name the system of each run
nem, run 1 (10 x 20)
[[ 22   0   6  27  20  -7  26   8 -29 -21  35 -18  26  -6  18  32  17  -8
  -37  25]
 [-18 -17 -18  -3 -13 -40 -26  15  11 -32 -20  20 -43  -1   8 -17   8  23
   -1 -10]
 [-22  14  -9  -9  14   9  -1 -40  -5  28  -9  -1  -1 -14 -11  43  16 -30
   23  23]
 [ 26  -8  -9 -18 -18  10 -50  22   2   2   4 -17  20  29 -10  -8  -4  -2
  -27  15]
 [-14 -32   8  -9  -7  17   9 -18  10  34  -9  13   1  -6   3 -34 -33  11
   32 -14]
 [ 11  16  14  13  16  22  35   9  -8 -15  16  -2  30   5   5 -15  -6 -38
  -12  -5]
 [-19  12  14  14  -2 -11   0  20   7 -26  10  -4 -14   7  12  -9  -6  40
  -18 -41]
 [  3  35   2  27  14 -14  21 -25  -3   5 -14   9 -28 -27 -13  13  18  14
   10  11]
 [ 31   8 -10 -16 -26 -20 -16  13  -3 -11   7  -2   1   4   3  39  32   5
    0  22]
 [ -3 -57 -14 -14  -2 -27 -22 -16   0  17  -6   1 -13   4   3   6  -7   8
   19  23]]
nem, run 2 (10 x 20)
[[-18  -8  10   6 -47  39  22  26  -3 -12   5  14  34  -7  28   0  23  25
   16 -16]
 [-17   0  21  32  13 -28  18 -25  -6 -23   5  11  15 -17  22 -15 -17  10
  -38  32]
 [-21  45   6   1 -16 -39  -6  11  22 -16 -18   6 -25  13  21   2  23 -21
   10 -11]
 [  4  17   4 -15  17 -23 -23 -27   2  32  18 -21 -17   0  -6  47  -1  12
  -12   4]
 [ 49 -14 -25 -20  -8  -9 -21   9   2  17 -16  -5 -21  13 -31  -8   2  -6
   21  13]
 [  4 -56 -12 -25  -5  31   9   4 -14  21  14  -1  19  -5   8  10  -5 -12
   24  -4]
 [-13 -30  -4  16  22  27   3  11 -10 -28  -1   1  20   7  -2 -38 -20 -19
  -19   2]
 [-47  31  14  16  -5  34  10   7   8 -14 -10   7   4  -6  13 -20  -1   7
   -7 -31]
 [  4  59  25  25   1  -4  12 -15   4  -8   7  -2  12  -9  -8   6  -2  31
  -26   3]
 [ 35  27  13   9 -32 -51   7   6  11   3  -1   2 -15   2  10  11  16  26
   15   9]]
Sune, run 3 (10 x 20)
[[-15 -45 -33 -30  21  -6  12   0 -12 -58  -7  34 -30 -26 -14   5   0 -31
   28 -18]
 [-24 -13  -6  51  37  33 -15  40 -18 -32   7 -31   7  34   3 -19  10  -4
  -43  -4]
 [  0  67   8  20 -17  51   4 -23  -4  15 -19  11  23 -28 -20  -6  11  20
  -23  26]
 [ 18  24  27 -34 -43  -9   8  -2  20  -7   6  -3  35  34  -9  28   1  -3
   58  -1]
 [ -1 -33  19 -12   1 -66  -8 -17  14  28  20  -8   8  15  45  -4 -32 -19
  -15  21]
 [-13   3 -30  -7  28 -39  -6  -5  -2 -11 -16  22 -70 -36   8   2  12 -18
  -13 -15]
 [ -7 -17 -22  22  37  39 -13  28 -23  -6   7 -30 -26  11 -31  28  28  25
    2 -28]
 [ 39   0   3  28 -20  50   0   8 -12  34  -9  -6  25  -3 -21 -34   0  44
   -7  21]
 [ -3  -7  12 -33 -59  17  17  -7  17  -9 -12  35  37 -12  10 -23 -15   6
   38  -2]
 [-31 -27  16 -23  11 -25   3 -12   9 -41  13   4  30  24  17  -8 -33 -55
    1   5]]
vegi, run 4 (10 x 20)
[[ -6 -16  -1  22  -6  61  14  41 -19  17  12 -26  49  29  33   0  33 -35
   -1   5]
 [ 21  -1  -7 -29 -41 -22 -27 -17   6 -19  -8  38   4 -46   3 -17 -20  42
  -38  26]
 [-23 -16   8  28   4 -41  18  10  12 -12 -26  -2 -27  36   9 -14  15 -26
   58  -2]
 [ -8  24  10 -19  30  29 -14 -16   1  -3  14 -12  37   5 -12  -7 -36 -42
  -48   7]
 [  2  41   7  -1  -9 -17   2 -10   8   1   2   3 -33 -16 -16  33  13  53
   15 -23]
 [ 19 -32   1  20   4  28  23   9 -20  31  11 -24  28  19   5  12  18 -13
   28  20]
 [ 26 -14 -14 -35 -19 -15 -20  11  -2   1  12  14  -4 -24  19 -13 -18   4
  -44  -4]
 [-39 -25  -6  16   8 -17   8  -7   4  -7 -22  13 -34  -2   7 -15   3   4
   35  -8]
 [ -7  17  -5  -4  18  36 -18   5  -3 -18  -6 -12  20  19 -26  -7  -1 -36
  -17   5]
 [ -8  43  18   3 -24  -1  -9  -3  12   0   1   2   2  -6   3  10   6  46
  -12 -15]]
damud, run 5 (10 x 20)
[[ 28  73  -9  -4   8 -29 -17 -13   5  17  -8   1 -15 -17   2  19  23 -43
  -43  32]
 [-29 -18  14 -36   4 -44 -17 -26  10  -2  32 -14  -4  10  21  68 -12  12
    8 -12]
 [ 19 -46 -22 -11  27  -7 -33  -7   2  54  -9 -24 -29  27 -22 -23 -22  -7
   15   3]
 [ -3  -4 -11 -34 -34  36  13   0   9  45  -9  30 -10 -38  18 -24 -12  11
   14 -35]
 [-17 -37  10   1 -10  34  20   6  -5 -53  -4  16  33  11 -19 -28 -21  10
   34  -7]
 [ -3  48  -1  49   3  35   5  30  -4 -18 -23  -4   7  13 -12 -38  26 -11
  -16   3]
 [  3  58  31  24 -15 -27  27 -14   2 -28  14   2  24 -11  14  28  17  15
  -18  22]
 [ 22  -5  -4  14  27 -63 -11   6 -10 -24  16 -27 -21  30  -3  46  22  -7
   -1  19]
 [ 21 -14 -18 -16  27 -32 -19  -5  -6  56  20 -13 -37 -16  25  18  -7  -7
  -41  -5]
 [ -2 -52 -23 -65  -3   8 -16 -31  -5  18   8  18 -11 -32 -11  16 -33   2
   12 -12]]
Sune, run 6 (10 x 20)
[[  7   7 -18  14  10 -35 -37   5   9 -54 -35   6 -46  18 -50 -14   3  28
   12   3]
 [-30 -18  -3  31   9  54  11   9 -13  65  -4 -24   7  10  22   3  23  -4
   17  -6]
 [ 45  14  -8 -43 -22  26 -21  -2   7  -4  -4  15  18 -14 -38 -33 -34   8
  -17  -1]
 [-44  -9  36  16 -10 -14  34 -10  17 -18  -3   8  13  16  23 -17 -17  12
   39 -20]
 [ 14   2  -4 -15  28  -4  18  -6 -14  -7  22  -1  20 -15  15  10 -10 -62
  -31  12]
 [ -6  46   4  15   0 -38 -19  12   7 -41   3  -2 -26   1  -4  17  16  31
  -30 -10]
 [  5  -8  -3  19  10   4  12 -17 -17  38   3 -19  -7   0  -5  47  31  13
   27  27]
 [ 51 -18 -21 -23 -33  -9 -32  27   4  26  -5  -1 -10   9  -2 -16   4  10
    3   7]
 [-41 -51  -5  -6 -10   6 -13 -14   7   5 -19  19 -12  -9   5 -26 -21  28
   24  -6]
 [ -8 -18 -14  -3  27  35  14   9  -5 -15 -12   9   6   0 -14 -39 -11 -52
    5 -12]]
damud, run 7 (10 x 20)
[[ -6 -17 -20 -30  -3 -17 -22  -6  -1  16   1   4 -33 -13   3  33  10   4
    7  -9]
 [-11 -49  -6 -22   7  15  -6 -11  -1  33   6  -3   8   3   9 -15 -25 -11
    8  -4]
 [ -4   3 -12 -20 -21  36 -12   5  10   1 -23  19  -3  -6 -20 -39 -11   2
   15 -18]
 [-30  13  18  25 -13  31  26  -3   4 -16 -13  10  24   2   3 -20   3   5
   21  -3]
 [ 20  42  18  33  -6  -7  15  16   6 -31  -3  -8  16  25 -12 -12  12   0
    0  10]
 [ 11  32  11  35  11 -44  14   6  -5 -15  12  -9 -17  -4  17  25  24  15
  -20   6]
 [ 31 -15  -7  -6  30 -45   3 -10 -13   6  30 -14 -16  -6   5  41  -1 -13
  -17  12]
 [  3 -35 -30 -41  19  -2 -36  -3 -10  28  15  -7 -29 -12   2  24  -9   1
  -21 -15]
 [-21 -48 -17 -41  -9  43 -28 -21  -2  37 -11  13   5 -19  -4 -10 -26  -1
   10   2]
 [-28 -13  -2 -19 -37  54 -13   8  16   2 -30  22  25  13  -7 -41  -9 -10
   37  -6]]
lem, run 8 (10 x 20)
[[-42 -14   7   8  28 -30 -16  -2   0   9  17 -20 -18  13  36  21   1 -11
  -26 -10]
 [  7  24 -13  11  26  -6  -7 -27   4  14 -29   3 -41  -7 -42 -10  -3   3
   15   4]
 [  3 -23  -4 -28 -23  22  -3   9   2  32   6  -5  -4   6  -3  22   6  15
   45 -26]
 [ 24 -41   2  27  -1  10   1  13  -9  22   1  -9  16  14   6 -41 -13  17
   -9  16]
 [  5  21   6  -7 -22  19  23  15   3 -31  -8  27  18 -13   3 -38 -10 -13
   -4 -16]
 [ -9  10  18 -10  10   2  -5   6  -2 -34  33 -18  32  17   3  25 -11 -10
  -28  -7]
 [ -1  34  -2  31   9 -23 -13   5  -3 -25  -8  -8 -18   4  -3  19  30   9
  -21  19]
 [ -7  15  -1 -12 -10 -22   8 -30   1  19  -3  12 -16 -30   6  38  15  13
   20  11]
 [  8 -50 -15 -13   5 -30 -11 -12   0  31  -5  -2 -19   7   9   5  -2 -16
   25  19]
 [-11 -27 -16   3  15  19   3   7   1  23 -19  11 -27  -8   1 -47 -14 -14
    9 -23]]
lem, run 9 (10 x 20)
[[ 13   0   0 -32   5   3  -2 -19   5  18   9   8  -8 -23 -11  -4 -30   8
   -3 -19]
 [  3 -34  -8   2   4   7  -9  22  -5 -23   0  -9   1  27 -15  -3   4   3
   19  -6]
 [  0   8  -3  20   1  36  11  10 -11  13   2   1   8 -18   8 -12  10   8
  -20   1]
 [  3  12   8 -20 -24  -2 -15 -10   8 -18  -1  11  27   2  -6   0 -10   7
   -3  17]
 [-17   0  10  21   7 -17  11   5  -1 -14   8  -8   8  19  21   9  11 -16
    3   4]
 [  8  26  -2  -3  13 -15  -5 -13   2  10  -2   4 -21 -17  -2   1  -1  -6
  -21   0]
 [ -8 -10  -6 -16  -1 -14 -10  -9   5  -8  -3   4 -18   5 -15  20  -2  11
   27  -7]
 [  8 -23 -11  13  11  12   5   5 -13  28   1 -10  -9  -3   3   0  10  -1
   12   4]
 [  4  -7  -5 -12 -16  15  -8  -1   6  11 -12  16   2 -12  -3 -30 -11  10
   -2  -1]
 [-10 -10  13   0  -3  16   9   9   2 -16   5  -4  27  16   1 -13 -12  -8
    8  -8]]
Bugen, run 10 (10 x 20)
[[ 19  -1  -3  -4   4 -13 -26 -21  -4   4   3  -5  10  -2 -15  11  -8   7
  -25  41]
 [  8   6   0 -14 -25 -17 -12   6  15  23  -8  -5 -12  19   6   9   9  -2
   29  -3]
 [-14 -29   4  11  13   0  -1  -7   0  31  -1  -6  -2   5  13 -27 -20   0
    0  -1]
 [ 10  11  -2 -14   4   4  10   0   7 -12  -6  16 -16 -13 -20 -21 -18  -3
   10 -23]
 [-21   5  12   9   5  27  16   1  -6 -15   9  -6  12   1  -3  13   2  13
    5 -17]
 [ 24  10  -1  16   1   8   1  15 -10 -21   2   0  14   0  -7  -7  10   2
  -20  15]
 [  8  11   1  -4 -21 -13   6   1  -1   4   6   8   3 -12  22  22  17   2
   -2  11]
 [ -6 -25  -3   1   6 -30  -9  -4  -2  -3   4  -5  -7  10  15   7   1 -11
    1  14]
 [ -7   4 -13 -12  13  -8 -25  -4   5  16 -11  -2 -29   1  -5  -4  -2 -13
   -4  -8]
 [ -9  -7   2  -8   4  18  -9 -18   3  14  -5  -4  -3   2 -23   0 -15  18
   17  -6]]
Bugen, run 11 (10 x 20)
[[ 37 -29  -2  20  33  18  33  24 -24   2  29 -23  12   8   0  -6  -1 -12
  -11  -8]
 [ 14   8 -17 -11 -19 -10  -4  26  -5 -23   8  20 -25 -32  15   5  16  29
  -28 -22]
 [-24 -27 -10  19  11 -13   6 -14 -16 -14 -10   4 -11  -7   2  33  29  -1
   22  28]
 [  0 -15 -28 -30  -1  16 -46   6  -2   2 -13   1  -2  11 -10  -7   4 -37
  -12  17]
 [-29  19  11  -7 -19   2 -23 -33  20  17 -23  12  -1   0 -10 -11 -16  24
   14   7]
 [  8  -2  19   7   6  16  24 -10   6  16  -1  -8  26  25 -17 -23 -20 -24
   32   2]
 [ 10  22  21  -3  -9  11  15  18   4  -2  18   0  19  -2  18 -25 -20   7
  -28 -34]
 [  9  15  15  29  13 -24  41   1 -10 -24  18  -2  -4 -13   8  18  10  19
   -5  -5]
 [ 18 -13 -18  -4  11  -8  -1  26 -21 -11  22 -13 -10  -2  12  37  30 -18
  -18  -2]
 [ -8 -19 -24  -5  -6 -20 -43   0  -3   3 -10   4 -31 -12   5  16  17  26
  -18  15]]
vegi, run 12 (10 x 20)
[[ 13 -14  -5   0  53  17   9 -19 -17  44  20 -44 -17  20 -39  48   0  -9
   35 -11]
 [ 24 -11 -24 -23  -6  48 -17  31 -18  52  27 -11  -8 -24  14  15   9  24
  -36 -37]
 [ -6 -56 -26   2 -34  21   3  13 -11   0 -24  35 -18 -31   7 -27  12  43
   29  -3]
 [ -2 -24 -10  10 -12  11 -19  37   5 -47 -26  10  14  33  -3 -62  -1 -34
   -1   9]
 [-38  55  28  16  -4 -17  -4 -15  20 -46 -15  17  10   0   4 -32 -21   3
  -34   0]
 [  8  55  31  23  12 -19  34 -28   4 -23   0 -10  14  16 -28  32  10  -4
   32  20]
 [ 38  10  18  -5   6 -22  11  -4 -10  27  46 -36  27  14  16  52   4  -5
  -18  10]
 [ 16 -40 -20 -17   8 -29   7 -17 -14  52  17   6 -37 -41  28  27   2   9
   -4   4]
 [-17 -64 -43 -31  17  21 -23  12 -12  14 -11   3 -32  -1  -1   3   7 -30
   22 -19]
 [-43  -8 -21 -12  -7  56 -57  18   7  -3 -26   4 -10   8 -15 -34  -7  15
  -21 -22]]

runs to name
run 13 (2 x 20)
[[ 15  46  -2 -35 -29  -5   3 -21  16   8 -19  34   9 -27   1 -12  -3 -37
   -2  19]
 [-35  -8  39  -5   1 -21   7 -21  16  -8  22 -16  29  31  16  24 -24   1
   14  -5]]

Bugen
run 14 (2 x 20)
[[ -6   0  -9 -16 -19 -15 -33  -3   5 -45 -15  19 -23  -7 -30   2  -3  49
    0  -2]
 [-15  12  13  45   1   9   8  17   5  14 -15 -19  12  39  11 -19  23 -20
   13  11]]

vegi
run 15 (2 x 20)
[[  9   9  -7  -9   2 -10 -12  16  -5 -17  13   3  -8 -14  13  -3  -4   5
  -49 -12]
 [-29  -6  -3  19   2  -8  13 -14  -6  -9 -12  11 -14 -16   5  17  22   7
   21  12]]

vegi
run 16 (2 x 20)
[[  6  -9  -4 -17  -1  17 -10   8 -12  -2  26 -24  10  10 -14  58  18  17
   10  -8]
 [ 16 -17 -11  36 -13 -12  -7   5 -10  13 -18   4  -8  -8   9 -10  23  28
   -9  39]]

lem
run 17 (2 x 20)
[[  7  16  14 -25   1  -7 -18 -21  14  14  13 -15  16  20 -14  16 -21  -8
   -1   4]
 [  6  10  11   7   5 -42  16  -8  12  21   2   0 -22   2  15  -7 -11  -2
    8 -11]]

Sune
run 18 (2 x 20)
[[ 25 -15   9   8   8  -8   2  19  -1 -11  21 -15   0  20  -8 -10 -16  26
   -9 -24]
 [ -1 -13   2  17  -6   1  27  -9 -10   9  -2  17   5 -31  18 -10   1  15
   -5  13]]

Sune
run 19 (2 x 20)
[[-28 -37 -14   8 -17 -14 -50  29  -3   7   3 -18   0  27  45  10  28   1
  -26  20]
 [  7  -5 -22  -3  11 -36 -22 -36   5  30 -37  19 -42 -23 -14 -23  -6 -14
    1  39]]

Bugen
run 20 (2 x 20)
[[  0  31  11  -2  -7  10  24 -40  -9  23   9   9   4 -43  -2  40   6  31
    4   8]
 [ 44 -42 -13  -9  -8 -13   1  19 -14  13  14 -19  -2  22  -4  29  21   1
   33   8]]

vegi
run 21 (2 x 20)
[[  4  19  28  -3 -51   0 -10  -5  19 -13  -4  11  22   4 -13  -5 -14  79
   12  -7]
 [ 47  -1  22  41  -3 -25  43  14   1  10  -6  -8  13  25   5 -44   0 -18
   27  23]]

vegi
run 22 (2 x 20)
[[  1   0 -24 -23   1  16 -27   1   1  26 -14   5 -11 -12  -1 -12  -2 -27
  -14   2]
 [-22  -4  12 -12 -13   1 -10 -27  16  -5 -11  11   5   1 -14  -5 -25  28
   19   0]]

Bugen
run 23 (2 x 20)
[[ 16 -43  -7  -6 -25   6 -11  -8 -12 -40  -3  15  24  -5 -23   2  -5  36
   13  31]
 [-28  19  -4   8 -23   7   3  16  10   1 -30  14   4   9  28 -20  31 -43
   19   7]]

Bugen
run 24 (2 x 20)
[[ 55  19  19 -26   3 -11  12  -5  12 -28  19   2  31  11 -27 -38 -57 -14
  -25  -5]
 [-36  18 -19  21  19  11  -3   1 -11 -21 -14   3 -46 -21 -19  35  39  35
   13 -25]]

damud
run 25 (2 x 20)
[[ 26   0 -23 -19  32 -24 -12 -17 -12  -2   9   6 -26 -30 -15  10 -11 -16
  -36  12]
 [-28 -21 -19 -40  11  29 -20 -15 -11  19  14  -6  -5 -15   2  46   3  -9
    1 -14]]

damud
run 26 (2 x 20)
[[-12 -26 -16 -18  22  27   0 -15  -7  14   1  14 -14 -32  -8 -13 -24   3
  -11 -19]
 [-13   8   0  -7  -5  20  -4   0   4 -45 -14  13   1   3 -36  -1  -3  17
   27 -14]]

Bugen
run 27 (2 x 20)
[[-28  21  -9  -4  22  79   5 -19 -15 -24 -14   7  19 -15 -56  14   5 -14
   15  -3]
 [  7   9  18  30 -41  46 -16  23  -3  -1   2 -13  49  15   1 -18   9  61
  -27  16]]

nem
run 28 (2 x 20)
[[-24 -29  -2   7  19 -11  22 -10  -3  27   1  -2 -20  -3  23   8   3 -15
   28 -10]
 [ 26  -6 -26 -14  15  11 -16  21 -11 -11   6  -2 -17  -9 -12  -9  -3  -6
  -32 -17]]

Sune
run 29 (2 x 20)
[[-27  23   5 -13  -1  16 -24 -14  10  29  -2  -9   6   5   8  15   0  -9
  -13  -1]
 [ -5   7  14  13  -5 -18 -12  -6  16  12 -10 -13  -6  29  -7 -11  -5  14
   22   4]]

lem
run 30 (2 x 20)
[[  5  10  -5  40  14 -22 -22   6  -1 -11 -21  -5 -14   8  -5 -34   4   4
  -39  31]
 [-26  29 -11  -6 -14  39   0  -4  -1  22 -16   7  -9 -18  -3  24  30   2
   18 -12]]

Sune
run 31 (2 x 20)
[[  9  16  29  -3 -17   6  -3 -10   1  10  31 -30  34  24  -7  53   3  46
   10   1]
 [ 48 -16   4  -2 -22 -56  12 -15   5  33  -3  10  -2  -4  17 -12  -8  -4
   17  39]]

Sune
run 32 (2 x 20)
[[ -1   3  -6 -27  -5 -30 -43 -25  27  18 -22  -4 -27  27 -35  -1 -18   6
   36   4]
 [-11 -28  -2   1  22   8   8   7   5  59   2 -16 -27  10  17 -27 -16 -15
   17 -37]]

Sune
run 33 (2 x 20)
[[ -7 -53  -9 -22 -14  15  -9  12  -9 -12  17  -2   7   2   4  24   0  25
   19 -14]
 [ 10 -19 -10  37  12  20   6   3 -17   8 -12  -1  13  -5   0 -31   7  -7
  -15  33]]

lem
run 34 (2 x 20)
[[-14  14  -3 -20 -51  17 -27  12  16  -2 -21   8 -10  10 -15  21  26  46
   48 -20]
 [ 22 -20  19  25 -22  21   0   9   9  33 -11 -14  41  37   2 -53 -16   5
   10  28]]

vegi
run 35 (2 x 20)
[[  8 -17 -26  -2  17  -2 -20 -14 -12  34  -2  -3 -49 -27 -18  24   7  41
   -5  -5]
 [  3 -53 -27 -15 -15  26 -15   7  -7   4 -23   5 -12   7 -25  -5  11  12
   51   3]]

Bugen
run 36 (2 x 20)
[[ -1 -10   5  11 -41  17   1  24   4  18  -3   0   4   2  22  -6  18  45
   16 -16]
 [  7 -41  -6 -24 -10  10   2 -22  -6  -5  -5  18  27 -11 -11 -11 -23 -14
   15  30]]

Sune
run 37 (2 x 20)
[[ -1 -17 -18  51  38  14  14  19 -25  23 -13 -26 -10  22   9   1  44 -54
   11  23]
 [ 14  39 -17 -27 -28  39 -56  12   6  16  -6   1   0 -13 -14  -5   2  31
  -50  -7]]

Sune
run 38 (2 x 20)
[[ 14 -30  -5   9  -8   1  28  11 -16  17  11   7   8 -18  28  -1  12  -9
    5   7]
 [-16 -20  -7  -7  13 -17  -6   4  -5 -43   6  10  -4  -4   7  -6  -7 -18
  -12  -4]]

nem
run 39 (2 x 20)
[[ 11 -25  -5 -36 -10  15  -8 -12  -4  -5  11   1  30   8 -18  20 -10 -20
   20  19]
 [-23  21  12  10 -24  -2 -23  15  21  -2 -17  -2   6  25  17 -33  -2  11
   -8  -5]]

Bugen
run 40 (2 x 20)
[[ 18 -17   7 -10 -15  -9 -14  11  11 -42  -4  14   5  11 -18 -45 -36  28
   -7 -12]
 [-23  16 -12  36  20  24  25  -4 -13  -4 -26  12 -20 -25  -4  -6  26 -15
   11   3]]

damud
